[[-46.8 -29.3   9.1]
 [-60.2  53.0 -17.1]
 [ 24.7 -31.7 -31.6]
 [ 67.2  -6.6  32.4]
 [ 44.5  30.1  63.4]
 [ -7.9 -54.5 -16.0]
 [  4.6  15.9  -0.3]
 [-19.6  43.1 -68.8]]
|
[[-19.6  43.1 -68.8]
 [ 24.7 -31.7 -31.6]
 [-60.2  53.0 -17.1]
 [ -7.9 -54.5 -16.0]
 [  4.6  15.9  -0.3]
 [-46.8 -29.3   9.1]
 [ 67.2  -6.6  32.4]
 [ 44.5  30.1  63.4]]

[[-38.6 -47.7   7.7]
 [-47.4 -26.3  14.0]
 [ -8.5 -26.2 -17.1]
 [-30.1   0.1  14.3]
 [ -7.9 -59.2 -69.1]
 [-50.8 -22.2  29.0]
 [-13.4 -33.2   9.6]
 [ -0.7 -49.0 -33.7]]
|
[[ -7.9 -59.2 -69.1]
 [ -0.7 -49.0 -33.7]
 [ -8.5 -26.2 -17.1]
 [-38.6 -47.7   7.7]
 [-13.4 -33.2   9.6]
 [-47.4 -26.3  14.0]
 [-30.1   0.1  14.3]
 [-50.8 -22.2  29.0]]

[[-19.5 -12.3  -0.4  50.4 -52.4]
 [  6.0   0.9  -8.1  41.7  -7.4]
 [ 18.5  13.4 -12.7  21.3  -4.0]
 [ 19.7   9.6  -2.7  27.7  11.8]
 [  5.3   8.7   1.0  15.6   5.1]
 [  4.0  -2.8  -6.4   7.3  -3.9]
 [  2.5   2.3 -11.6 -15.2 -11.1]
 [  7.9  11.1  -5.3  -8.1   7.5]
 [ -8.4  13.6   0.0 -11.2   3.8]
 [ -1.7 -12.5 -14.9 -16.9  18.2]
 [  8.1   7.9  -8.8 -20.0   6.8]
 [ -6.8  -1.9  -4.6 -22.1  10.1]]
|
[[ -1.7 -12.5 -14.9 -16.9  18.2]
 [ 18.5  13.4 -12.7  21.3  -4.0]
 [  2.5   2.3 -11.6 -15.2 -11.1]
 [  8.1   7.9  -8.8 -20.0   6.8]
 [  6.0   0.9  -8.1  41.7  -7.4]
 [  4.0  -2.8  -6.4   7.3  -3.9]
 [  7.9  11.1  -5.3  -8.1   7.5]
 [ -6.8  -1.9  -4.6 -22.1  10.1]
 [ 19.7   9.6  -2.7  27.7  11.8]
 [-19.5 -12.3  -0.4  50.4 -52.4]
 [ -8.4  13.6   0.0 -11.2   3.8]
 [  5.3   8.7   1.0  15.6   5.1]]

[[-26.8 -23.4 -37.6   0.4  18.9  54.5 -40.5  -8.8  -7.1]
 [ 21.8  11.8   9.1  -3.0  -1.9 -29.1  17.7   3.4   7.0]
 [ -3.1  19.9  14.3   1.1 -30.0  -9.5  26.9   6.9  -1.2]
 [-52.0   4.1  27.4  15.0 -50.4  66.4   8.8  -2.5  -9.3]
 [ 11.0  -5.3  -4.7  -1.6  15.1 -16.1  -9.0   2.8   1.6]
 [ 29.7  18.9  26.9   2.1  -5.8 -57.2  36.1  14.0  17.4]]
|
[[-26.8 -23.4 -37.6   0.4  18.9  54.5 -40.5  -8.8  -7.1]
 [ 11.0  -5.3  -4.7  -1.6  15.1 -16.1  -9.0   2.8   1.6]
 [ 21.8  11.8   9.1  -3.0  -1.9 -29.1  17.7   3.4   7.0]
 [ -3.1  19.9  14.3   1.1 -30.0  -9.5  26.9   6.9  -1.2]
 [ 29.7  18.9  26.9   2.1  -5.8 -57.2  36.1  14.0  17.4]
 [-52.0   4.1  27.4  15.0 -50.4  66.4   8.8  -2.5  -9.3]]

[[ 27.6  10.4   8.2 -51.7  28.7 -44.7]
 [ 25.4  36.4  28.3 -45.8  -5.6  43.1]
 [-21.7  -1.2 -13.2 -48.3 -50.0 -28.1]
 [-24.9  57.4  10.6 -16.6  10.4 -27.1]
 [ 19.2   9.6   9.3   5.5  -8.1 -14.6]
 [ 27.3   6.6  -6.0  -1.1  -2.7  30.9]
 [ 41.7   7.5  29.4  -0.7 -58.9  30.2]
 [ 43.6  32.0 -22.0  17.6 -16.9 -29.3]
 [ 18.8  12.9  41.1   7.8  -6.9 -40.8]
 [ 13.1   3.5   6.8   1.3   4.2   5.8]
 [-35.7  -9.9  28.2  23.6  27.1  18.9]
 [  9.9   7.4   2.5  -0.5  -7.3  -4.6]]
|
[[ 43.6  32.0 -22.0  17.6 -16.9 -29.3]
 [-21.7  -1.2 -13.2 -48.3 -50.0 -28.1]
 [ 27.3   6.6  -6.0  -1.1  -2.7  30.9]
 [  9.9   7.4   2.5  -0.5  -7.3  -4.6]
 [ 13.1   3.5   6.8   1.3   4.2   5.8]
 [ 27.6  10.4   8.2 -51.7  28.7 -44.7]
 [ 19.2   9.6   9.3   5.5  -8.1 -14.6]
 [-24.9  57.4  10.6 -16.6  10.4 -27.1]
 [-35.7  -9.9  28.2  23.6  27.1  18.9]
 [ 25.4  36.4  28.3 -45.8  -5.6  43.1]
 [ 41.7   7.5  29.4  -0.7 -58.9  30.2]
 [ 18.8  12.9  41.1   7.8  -6.9 -40.8]]

[[-36.3 -17.7   3.0  21.3 -21.4   8.4   1.8 -26.6 -27.8   6.3  20.5 -12.4
  -23.9  61.6 -36.2 -40.2]
 [-48.5  26.9 -28.0 -23.4   7.0  36.3  67.1 -23.0 -36.5 -12.5   2.9 -26.0
   -4.7   5.6 -15.1 -21.7]
 [  4.7  27.0   8.6 -12.9 -11.8 -11.2  -8.7 -11.8  30.5   3.1 -35.4   1.0
   22.3   3.0   5.6  25.5]]
|
[[-48.5  26.9 -28.0 -23.4   7.0  36.3  67.1 -23.0 -36.5 -12.5   2.9 -26.0
   -4.7   5.6 -15.1 -21.7]
 [-36.3 -17.7   3.0  21.3 -21.4   8.4   1.8 -26.6 -27.8   6.3  20.5 -12.4
  -23.9  61.6 -36.2 -40.2]
 [  4.7  27.0   8.6 -12.9 -11.8 -11.2  -8.7 -11.8  30.5   3.1 -35.4   1.0
   22.3   3.0   5.6  25.5]]
